One turn moves each row of this set onto another row. After a few examples, where does it send each row asked below?
Zabi: [  5   1  -2  -4   2 -20  -1   5 -15   8  -8   2  -7  -6  -2   5  16 -10
   6   3  10  -2  -2  -7   5  -7   5   3   3   1 -11   0   7  -1 -11   2]
mul: [ -5   9  -2   4   9   0   4   8  -8   1  -2   6  -8 -11   7   6   2  18
   3   2   6   4  -2  10 -13  -9   6  -5   3   4 -18   0  -5   4  -6  -5]
kufo: [ -3  -4 -13  -8  -8  -2   8  -4   1   0   6  -8 -12 -11  10   0   4  10
 -14  -6   7   5   6 -10  -4   9   4   2   5  -5  -3   5  11  11   6   0]
Niso: [ -6  -4   2  -8   6  -5  -1 -14   0   1   9  -1  -6   7   5  15  -4  -4
  -4   4   4  13 -13  -7   3   6 -14   3  12   0   2  -2   7  -8  -6  -4]
savo: [  0   8   1   2   8  -3   4  -9  -1  11   4 -10   0   8  11  11   2   7
  -4   4   9  -6   3  -2 -20  -8 -19  -1   5  18  -6   0  -3   3  10   4]
pim: [ -7   0   6 -10  -9   1  -9   0  -6   7   8  10 -11  -7   1  -2   6   5
 -16  10  13  -3   0   2 -14  -2  -7   5  -8  -3  -3   9 -11   3  -9 -10]
goro: [  2   2 -10  -7  12  10  -6   3 -12   4   4  -5   3  -2   4   2  19  -4
  -7   4   1   3   6   7   1  11   5  -3  -1  13 -18  -2  12   4   2   5]
nez: [  3  12  -3  -4   9  -2   3   1  -3  -4   6  -7   5   2  12   1   3   3
  11  -8   3  -2   7 -10 -18   6 -17  15   5  11  -7  12 -11   3   4   4]
farur: [  8  11 -15  -4  -6  -6  -8   2   0   2   8  -9  -6  -9  10  -9   8  -2
  -4  -1  20  -3  -2 -10 -13   8 -13  -4  -5   9 -11   0  -8   4  -3  11]
Dafa: [  0  -4   8   1  11  -4  -4 -12  -2   6  13  11 -10   6   1  -5   3   1
  12  13  12  -3 -14  -9  -7  -3 -14  -1   6   3  -2   8   2   9  -8  -2]
bezu: [ 13  -3   3   1   6 -18 -17   1   1  15   6   6  -5  13  12  -1   8 -10
   6  -7  10  -5   1  -7   1   8  -6  -1   0  -1  -8  -3   0   8  -2   0]
Zun: [  0  -8  -9 -13   1   6  -2  -1 -16  -2  11   1  -2   5   2   2  -2   9
  -7   0  10  -1   8  -6  -7   1 -12  16  -7   1   3   4 -17   9  -2 -11]
rupi: [ -8   3  -1   6   0   2  -3   0   4   0   3 -12   4  -3   9   7  -3   3
 -14  12 -11  -7  -2   4  -8  -2  -6   3   2   1  -8  -5   1   7  -5 -19]
befib: [-12   6  -8   6  11  -2   6   5  -6   5   4  10  -9 -11   9   6   3  16
  -1  -3   7  -5   1   9 -11 -10   9  -2   3   6 -13   4  -7   2  -6  -2]
petu: [  8  -5  -4 -19   1   5 -10  -1 -11  -5  13  -7  -2  -2  12   1  -1   6
  13   7  10   5  -7  -8  -3  10  -6 -12   4  -8   3   5  -4   0   3  -1]
dof: [  3   5   1  -8  14   8   1  -2  -8 -13   0   5  -1  -4  -8   1   4  11
   2  -7   1   7   8  -3  -4   6  -5  13   3   3  -4   5 -14  -3  10  -6]
rizer: [ -1   2   9   7  -7 -18  -1   4   0  13  -7  -3   0  -3  -4   0   5   0
   6   5   5  -2 -13 -13   0  -3  -1   0  -1  -9  -6   4   7   8  -1   0]
zona: [  7  11   6  -2   9   7  -2   6  -2  17  -8  -3 -11   0  15  -4  -1   5
  -2   4   5  -6  -1  -9 -15  -2   2  10  -5   9  -5  -4   7  19  -3  -6]
Nim: [  7  16   5  -4  15   4  -1   6  -3  16  -3  -1 -12  -2   9  -8  -3   2
  -9   3   5  -2   5  -9 -10  -6   1   8  -5   7   1  -4   7  18  -6  -1]
kigaz: [  3  -7  -7  11   5   5   3   5  -7   6   6  -9  -7   5   8  -8   7  -6
   0   1  -2   7   1 -12 -19   4  -7  -1  -4  -4 -17  10   8  -4  -7   5]
bem: [  2  -5  -5 -20   6   1 -17   5 -12   9   5  -9  -5   8   8  11  14  -3
   9  -4  -1  -1 -10  -8   2   3  -1  -4  -1  -2  -9   2  -9   2  15  -2]
Kurip: [  8   3   6 -14  13   3  -9  -4  -6  -4   6   2  -8 -10  15  13   3   9
  12   8  -1  -3 -10  -3  -9   0  -4  -4   0   0   2  10 -11  -7 -10  -8]
Todu: [18 -7  6  6  3 -8  6 -5 -6  4 -2 -3  0 -1  1  0  2 -2  4 11  4 -3 -6 -8
  5  9 -7  2 -1  2  5 -3 19 -1  1  0]
nageb: [ -1  -4 -16  -1  15   3   4   1 -11   5  22   4  -6  -2  10  -3  10   0
  -3  -2  10 -15   6  10   6   2 -11   7  -1   4   0   3   6   5   7  -1]
Sozu: [  0   3  -5  11  13  -1   2  -1   8  15  12 -13  -4 -14   4   3   5  11
  -7   0  -1   1  -1   2   1   0 -14   5 -11   1   9   0  -4   8  11  -5]
susur: [-16 -10  -2   6  -4 -12  -3   2 -11   4   4 -12   4  -4   1  11   5   1
   2   8  11  -6 -16  -1   4   3  -1  -2  -3  -1  -3   1   8   0  -1   6]
refig: [  6   3   4 -18   5  -4 -12  -2  -1  15   1  -1   7   2  11  20   3   4
   1  -2  -8  -4 -11  -8  -2  -5 -13  -4   2  -2 -10   4 -11   4   0 -11]
Mozes: [ -4  -1   3  -1  -4  -9 -26   0  -7   8   2  -3  -7 -10   7   5  -5  -3
  -5  -6  10   2 -10  -6   5   4  -8   0   8  -8   4  -9  -4   9   0  -5]
bani: [  0  12 -12  -5   0  -6   9  -1  10   4   8 -11 -13 -12   9  -3  12   1
  -2  -5   0   7   4  -7   3   3  -6   9  11  -2   1  13   3   4   7   5]
zev: [ -1  17  -5  -5  10   2 -13  -5  -8  -2   2  -2   3   1 -10   5   9   9
   0 -10  -6   6   3  -2  -3  13   4   8  -8  -1  -4   6 -15   8   3  -3]
rovo: [-17  12  -9   0   7 -10   3   2   6  13  14   4  -3  -1  13   2   9   6
   1  -3   7 -12   3   7   0  -4   3   6   1  -2  -5  13  -8   6 -11   0]
kotu: [ -7   2  -2   7   1  -1   3   1   9   6   7 -12   2  -9   7   2  -4   2
 -14   8 -14  -4  -1   7  -7   2 -10   5  -1   3  -3  -3  -1   7   2 -15]
Kis: [  2  -4   4   8  13  -8  -1   2 -17   6   1  -4  -3   2  -5   7   6   0
   7  19  11  -3  -6   3   3  -8   2  -2  -8   6   3  -6   6  -1  -5  -1]
Kiros: [ -5   7  -7 -14  -3  -6  -5  -4 -12   2   9  -6   3   9   7   6   3  -2
  -3  -2  -3  -1  14  -2 -12   6  -8  15   0  -3  -1  10 -16   8  -9  -8]
temet: [  4  -5  -6 -11  -7  -3   0  -9 -13  12   4  -1 -12  17   7   3   4  -6
  -8   2  -2  -1  12  11  -8  10  -3   3   4   1  -1  -1  -5  -1   3  -1]
Dake: [  5   9 -12   0   9   4  -7   0  -7   3   8  -8   4   2   5   1   4  13
   3  -9  10  -3  -4 -14 -12   8 -13  11 -14  12  -4   7 -13  14   5   6]
bebus: [ -3  -6  -3  -1   8  -6 -17  -5 -10  -1   8  -3 -17 -18  -2   3  18   1
  10   7  14   4 -10  -2   2  -1  -5  -5   6   8  -3   3  -6   8   3   4]
Lupor: [  0  -2 -11  12  10   3   5   4  -7  13   8  -4  -5   5   2 -11   4  -8
  -3  -1  -1  11   6 -13 -17  -3  -5  -2  -3  -4 -11   6   5  -6  -4   2]
mazuf: [  5   1  -1  -2  -5 -16   3   1  -9   1  -4   0  -1 -11  12  14   2  -3
   1   4   8 -12 -10   1   7   2  -3   9   9   8   0  -5  12  -2  -6  -5]
zigo: [  6   4   1  -2  14 -19  -7  -4   6   4   4  -2 -11   4   9  21  14  -3
   5   3   3   8  -4   5   4   0  -3   2   3  15  -7  -5  -6  -4   1  -4]
podot: [ -5   4 -14  -7  14   5  -4   6 -11   2  13  -1   0  -2   6  -1  16  -7
  -8   2   3  -6   7  11   1  10   4   2  -2  14 -13  -2  10   4   4   4]
kofa: [  4  16   0  -5  19   5   4   3  -8   9   3   6 -12  -5   3  -8  -5  -2
  -6  -3   2   0   7  -2   5 -11  -9  11   9  -3   6  -1   2   3  -5  -2]
Motun: [ -3  -9 -15 -12  -6   0   6  -5  -6  -3   2 -11 -11  -7  10   1   3   6
 -11  -4  10   1   6 -10  -5  11   5   0   5  -9 -11  -3  10  10  -1  -3]
mak: [ -9  10 -11   5  16   2  -4   1  -6  19  13  -3   0   4  -2  -4   6  -2
  -7  -6   6  12   5  -7   1  -1  -1   1  -8 -13   2   3   1  -4  -5   1]
zaf: [ -9   3   6   0  14   9  -5 -12  -3  -5   2   2  -7  -2 -10   4  13   4
 -12  -4   7   2  -2 -10 -11   5  -3  -1   0   0 -10   6   4 -12  12   3]
gepi: [  6   0   5 -14  13   2 -14   3  -4   4   2  -9  -6   4   8   1  -4   8
  14   6   4 -11  -8  -9  -2  -4  -4  -9  -1  -4  -1  -4 -16  12   5  -3]
sel: [  6  21  -2   2   6   0 -10  -4   1   0  -8   1 -14  -2   0  -3  -2   1
  -2  -7  -2  -7  -4   4  -4  11   6   1   2   2  -5 -12 -11  -2   5  -1]
bon: [ 14   2  -6 -13  11  -2  -9  -9  -5   0  11   0   1   4  10  11  14  -4
   8  -1   0  -2  -6 -20  -8   2  -9  -6   2  -4 -10  11   0  -9  -3 -10]

bani goes to rovo
susur goes to Kis
kufo goes to befib
Now these:
refig goes to bem
Niso goes to zigo
pim goes to zaf
kigaz goes to rupi
dof goes to nez

